In the rows, zero is written as 128.
A single turn carries every row of the set below to another of its rows. Some are shown first; where does it send the rows asked next?
fara: [117 148 113 149 118 158 112 163 123 130 113 103 118 130 106 127 155 146
 122 127 121 108 136 135 130 155 106  73 156 103 130 133 139 136 132]
dibo: [124 132 134 119 127 131 105 152 164 153 153 117 122 141 127 111 126 131
 123 106 154  91 139 162 100 163 145 159 105  99 114 119 125 133  98]
lim: [106 132 130 119 129 167 119  74 157 138 112 161 121 121 119 100 140 114
 135 134 130 109 151 139 129 126 140 129 124 124 117 122 143  87 141]
zovin: [115 139 161 128 118 124 106 131 105 105  99 106 129 129 155 126 115 131
 145 120 124 139 119 132 183 134 122 101 114 140 157 130 113 153 172]
netem: [117 133 131 126 199 104 125 113 121 130 120 163 122 105 111 139 104 116
 156 124 134 127 133 131 130 128 160 146 110 146 124 122 131 133 117]
gug: [128 107 121 125 127 126 143 138 110 159 152 124 121 183 124 140 141  92
 124 120 125 134 146 154 154 116 125  68 127 147 123 116 134 154 111]
bipab: [ 90 124 117 127 115 159 114 117 129 131 104 122 127 112 147 168 119  96
 138 147 104 150 151 111  99 135 148 131 105 126 128 154 137 158 113]
vove: [127 133 138 133 179 134 164 137 134 144 164 116 132 152 135 132 111 117
 103 141 126 156 147 120 134 111 126 125 100 146 111 130 113 155 144]
bave: [147 161 107 112 113 131 128 120 155 126 110 146 129 129 100 120 100 156
 142 128 124 121 149 137 112 136 100 137 118 151 149 112  78 138 138]
benus: [144 148 149 126 141 112 154 160 120 128 104  78 132 130 145 104 105 134
 101 107 148 120 124 136 100 156 121 139 113 111 147 121 130 171 125]
dadi: [121 127 102 125 131 119 114 115 164 139 136 109 157 147 118  94 138 103
 143  85 168 115 125 126 103 151 146 127 124 160 136 126 134 101 119]
Bisop: [128 131 109 127 157 132 115 126  92 121 169 150 128 175 127 115 145  91
 136 127 132 118 144 119 125 138 107 123 124 135 127 116 127 183 126]
repa: [137  95 126 123 104 127  93 108 108 138 142 104 132  85 109 128 100 109
 107 147 101 119 119 121 113 164 143 111 123 104 129 130 123 139 158]
Fel: [117 107 129 121 121 125  86 150 137 119 115  84 149 155 178 115 119 125
 137 151 115 115 129 143 149 143 116 116 119 109 137 128 137  90 135]
leb: [136 110 122 141 144 134 109 131 119 129 147 121 179 157 145 131 115 164
 129  90 111 105 143 155 128 171 126 119 106 126 132 124 147 112 139]
Pofaz: [106 104 117 125 134 128 164 131  87 154 161 141 147 141 136 118 129 123
 108 139 163 150 152 106 130 120 118  85 110 129  95 129 133 145 120]
rukam: [117 159 142 118 113 135 138 135 137 151 106 108 121 110 128 104 110 118
 128 149 120 133 137  75 128 115 110 140 148 153 110 137  91 112 121]
meto: [ 99 142 157 130 103 135 120 159 109 165 117 117 121 104 132 150 102 155
 123 153 113 120 123 136 136 140 118 101 137 138  80 121 125 147 112]
vevil: [122 156 132 110 117 112 133 109 104 134 112 127 104 126 125  99 121 155
  95 125 169 109 156 138 137 106 114 123 106 136 128 128 168  99 114]
gisup: [148 124 150 148 110  97  79 138  99 139 148  98 104 111 121 114 129 142
 124 139  99 108 138 102 129 131 157 138  82 144 112 127 132 139 155]
rimif: [114 123 121 116 150 121 116  89 135 121 146 128 137 174 131 110 123 119
 117 134 145 173 142 128 154 108 108 127 124 142 120 107 108 175 128]
tabul: [126  88 100 109 162 123 129 134 110 125 126 148 155 141 138 136 129 150
 154  87 131 103 121 124 156 158 128 109 125  99 134 130 139 144 106]
likuv: [142  84 113 125 168 117 117 154  97 146 123  94 119 116 133 155 142 125
 123 124 109 119 126 120 172 132 163 118 111 135 104 138 131 132 107]
voden: [126 147 162 126 106 120 162 139 140 129 124 130 103 129 129 119 150 126
 169 100 115 126 184 151 128 128 123 119 124 162 120 152 142 141 100]
nub: [116  99 132 106  83 134 134 129 153 117 121 118 151 140 159 113 127 174
 147 120 108 106 125 114 128 140 111 109 107 116 139 121 156 137 148]
biz: [130 120 108 113 185 127 122 109 139 137 109 117 144 145 117 113 147 105
 149  90 150 125 111 139 147 120 149 139 141 138 144 103 130 125  88]
gan: [114 132 137 120 130 117 111 113 161 140 110 168 129 120 137 134 104  82
 137 136 131 108 130 139 116 115 161 136 106 183 107 122 141 128 134]
diga: [105 118 157 157 118 142 119 125 133 140 117 110 129 103 128 134 135  90
 175 134  92 151 138 152 111 144 139 136 101 155 108 133  91 123 120]
sove: [130  97 139 148 123 138  77 125 100 149 116  91 140 132 141 133 136 125
  84 108  95 143 147 115 148 137 159 127 118 103 100 138 130 134 121]
zubag: [145 135 136 108 101 163 121 102  86 130 132 116 119  80 108 109 160 112
 135 121 123 117 138 120 133 139 140 128 137 162 120 124 130 181 139]
todo: [125 131 143 152 101 141 129 108 127 136  94  81 130 127 124 120 144 120
 165 153 100 158 159 130  86 119 141 122 121 141 161 113 141 133 121]
feb: [153 141 126 160 121 112  85 151 125 119  94 136 133 143 113  84 162 141
 132 117 139 107 142 156 130 135 102 122 135 138 109 105  99 135 130]
gol: [121 143 150 127 111 153 122 162 143 148 132  88 128 136 120 104 165 111
 123  96 144 103  94 133 119 106 144 151 105 135 140 108 131 114 118]
Sanid: [116  89 105 115 162 113 144  98 128 132  99 110 132 102 130 145 121 124
 153 151 118 163 147 102 128 129 153 114 131 131 122 140 141 146 104]
vari: [104 143 178 140 106 124 113 115 124 134 119 188 130 116 111 117 114 131
 145 121 136 104 134 140 111 110 143 131 107 110 134 110 152 128 143]

bave -> meto
zubag -> benus
Where do these go?
sove -> dadi
Pofaz -> Bisop
tabul -> netem
diga -> Fel
nub -> vari

